In the data rows, 128 means zero.
The rows of a group all lie on one hidden flat surface, such as a line or a plane, and a surface may be shifted away from zero. There are 4 groups. The first row asked about is in group 0, and each new group gets the next number.
Each row in order, then its group:
[114  96 129 120 123 141 143 119  88 121 125 102] 0
[138 180 143 137 111  85 128 109 178 113 118 158] 0
[126 126 111  90 129 129 120 170 103 116 107 126] 1
[128 133 105 112 137 152 108 163 146 159 137 112] 2
[134 133  72 110 145 142  92 207 159 148 108 124] 1
[117 103 106 125 111 127 171 108  94 136 137 114] 2
[130 127  96 115 134 155 110 157 140 155 142 108] 2
[166 134 161 110 178 177 173 150  57 114 145  89] 0
[166 186 169  93 149 181 164 176 120 138 147 127] 0
[127 154 154 122 135 144  81 170 161 144 133 143] 2
[106 122 121  92 133 116  80 123 146 103 128 126] 3
[155 162 141 179  95 180 198 177 106 134 135 126] 3
[104 108 146 120 111 100 133  93 102  93 127 131] 3
[ 99 106 182 137  92  89 169  90  78 107 123 143] 2
[122 155 165 126 135 132  83 167 156 141 123 142] 2
[172 182 156 119 161 140 146 137 131 110 135 133] 0
[107 121 100  73 157 114  42 124 165 102 137 122] 3
[149 155 116 146 129 178 130 189 147 147 138 123] 3
[124 117  89 137 123 119 131 157 132 137 116 127] 1
[107 104 128 106 106  95 154 142  74 104 102 129] 1
[131 148 118 127 131 159 119 160 141 120 138 123] 3
[100 113 186 137  98  91 153  99  87 107 120 147] 2
[107 135 181 134 117 101 126 128 122 120 126 144] 2
[127 108 144 186 106 103 189  43 136 130 138 137] 1
[102  95 104 130 104  69 165 151  85 110  94 135] 1
[137 162 126 108 148 159  66 191 183 160 134 129] 2
[103 102  57 133 113  80 136 201 112 132  94 132] 1
[117  97 145 160  98  93 187  67  95 112 125 136] 1
[133 136 128  90 131 147 117 149 116 123 111 121] 1
[108 134 175 126 113 108 131 129 114 124 124 142] 2
[ 64  72 130 117  72 115 138 112 101 133 122 121] 0
[154 159 114 143 131 182 124 189 149 142 140 123] 3
[145 149 135 151 118 164 159 173 125 134 139 133] 3
[125  84  66 116 176 169  72 159 115 134 128  62] 0
[131 139 118 124 131 151 111 159 148 123 134 128] 3
[145 147 109  96 141 167  95 170 156 140 126 121] 1
[114 117  96 114 123 149  90 155 150 154 123 104] 0
[129 125 158  82 113 125 138 127  67  89 105 129] 1
[132 131 161 172  86 142 210 131  81 111 134 135] 3
[104 104 155 129 103  94 159  87  85  83 131 137] 3
[ 86 103 130  80 135  78  80  77 121  80 128 135] 3
[134 140 100  99 151 157  68 167 168 124 133 120] 3
[160 154 136 113 167 152 138 148 109 123 132 104] 0
[110 145 187 113  77 117 201 105  98 116 132 157] 0
[ 97 101 130  99 128  94 104  95 114  83 129 135] 3
[121 139 116 105 142 142  85 146 150 117 136 123] 3
[122 119 167 103 108 128 152 103  78  99 117 126] 1
[125 111  95 145 122 114 137 139 145 140 122 130] 1
[131  87  53 111 123 153 172 116  91 160 152  86] 2
[132 111 147 151 105 115 164  81 119 120 127 132] 1
[143 148 112 120 137 168 108 176 149 133 138 122] 3
[110 121 117  86 145 110  65 124 149 102 132 127] 3
[137 137  86 108 144 166  94 172 158 168 138 104] 2
[135 139 144 151 107 147 172 147 106 119 135 130] 3
[100 106 149 118 113  96 137  92  88  84 129 135] 3
[131 120  84 166 126 123 135 136 174 153 129 128] 1
[125 110  89 116 125 149 145 138 115 152 144 106] 2
[131 131 104  90 131 144  97 181 130 121 113 124] 1
[147 152 113 128 130 168 113 178 153 129 142 121] 3
[130 146 116 115 140 151  88 176 162 155 136 125] 2
[105 114 111 105 117 104 146 163  88 104  97 130] 1
[129  86  68 118 116 139 185 102  75 147 142  84] 2
[112 115 140 131 109 114 155 117 105 130 128 132] 2
[109 108 134 130 108 111 157 111  99 132 131 125] 2
[127 114  88 155 122 115 138 140 145 143 117 131] 1
[151 141 100 124 139 163  99 160 176 147 133 120] 1
[129 123 106 166 115 110 154 114 148 135 124 132] 1
[108 112 144 130 104 107 162 109  90 130 134 127] 2
[ 97 105 170 135  98  98 165  92  86 112 126 138] 2
[119 155 171 123 133 132  79 168 160 142 125 145] 2
[ 74 106 122  95  72 158 130 166 132 167 134 127] 0
[106 111 160 138 102  95 172  80  74  81 127 140] 3
[156 153 134  95 144 186  92 147 159 135 131 117] 1
[112 123 136 145 101  79 141  74 120 100 113 132] 0
[144 132 165 154 119 143 151  61 147 122 143 125] 1
[108 115 166 140  88 103 181  95  77  89 126 141] 3
[ 91 109 118  80 145 100  64 101 141  94 131 127] 3
[144 170 176 135 118  86 184  86 113  92 127 153] 0
[128 129 113  91 130 129 116 172 103 119 107 124] 1
[169 176 114 110 172 169  97 177 168 142 132 108] 0
[135 138  97 111 142 162  99 172 150 164 140 110] 2
[159 165 118 149 123 189 142 197 144 149 134 126] 3
[111 131 162 138 111 109 128 129 115 123 129 144] 2
[177 167 149 112 176 168 143 153 112 116 138 112] 0
[118 110 115 142 106  98 162 128 106 122 112 137] 1
[122 126 162 157  91 121 190 118  80  97 129 130] 3
[145 153 107 124 136 168  94 180 162 132 140 124] 3
[114 119 163 156  87 117 198 100  77  95 128 137] 3
[113  85 103 120 104 117 193  88  64 131 140 111] 2
[125 104  95 116 116 143 158 123 101 144 141 106] 2
[ 94 105 149 109 114  91 127  80 104  84 126 135] 3
[130 125  73 100 134 135 100 211 132 140 109 131] 1
[155 143 102 135 147 171  96 151 188 159 138 124] 1
[116 117 115  97 119 173 117 169 128 151 139 105] 0
[130 144 109 107 138 155  87 164 161 128 135 126] 3
[133  98  49 107 130 163 151 139 115 165 158  82] 2
[131 178 130 149 110  72 111  93 189 110 108 162] 0
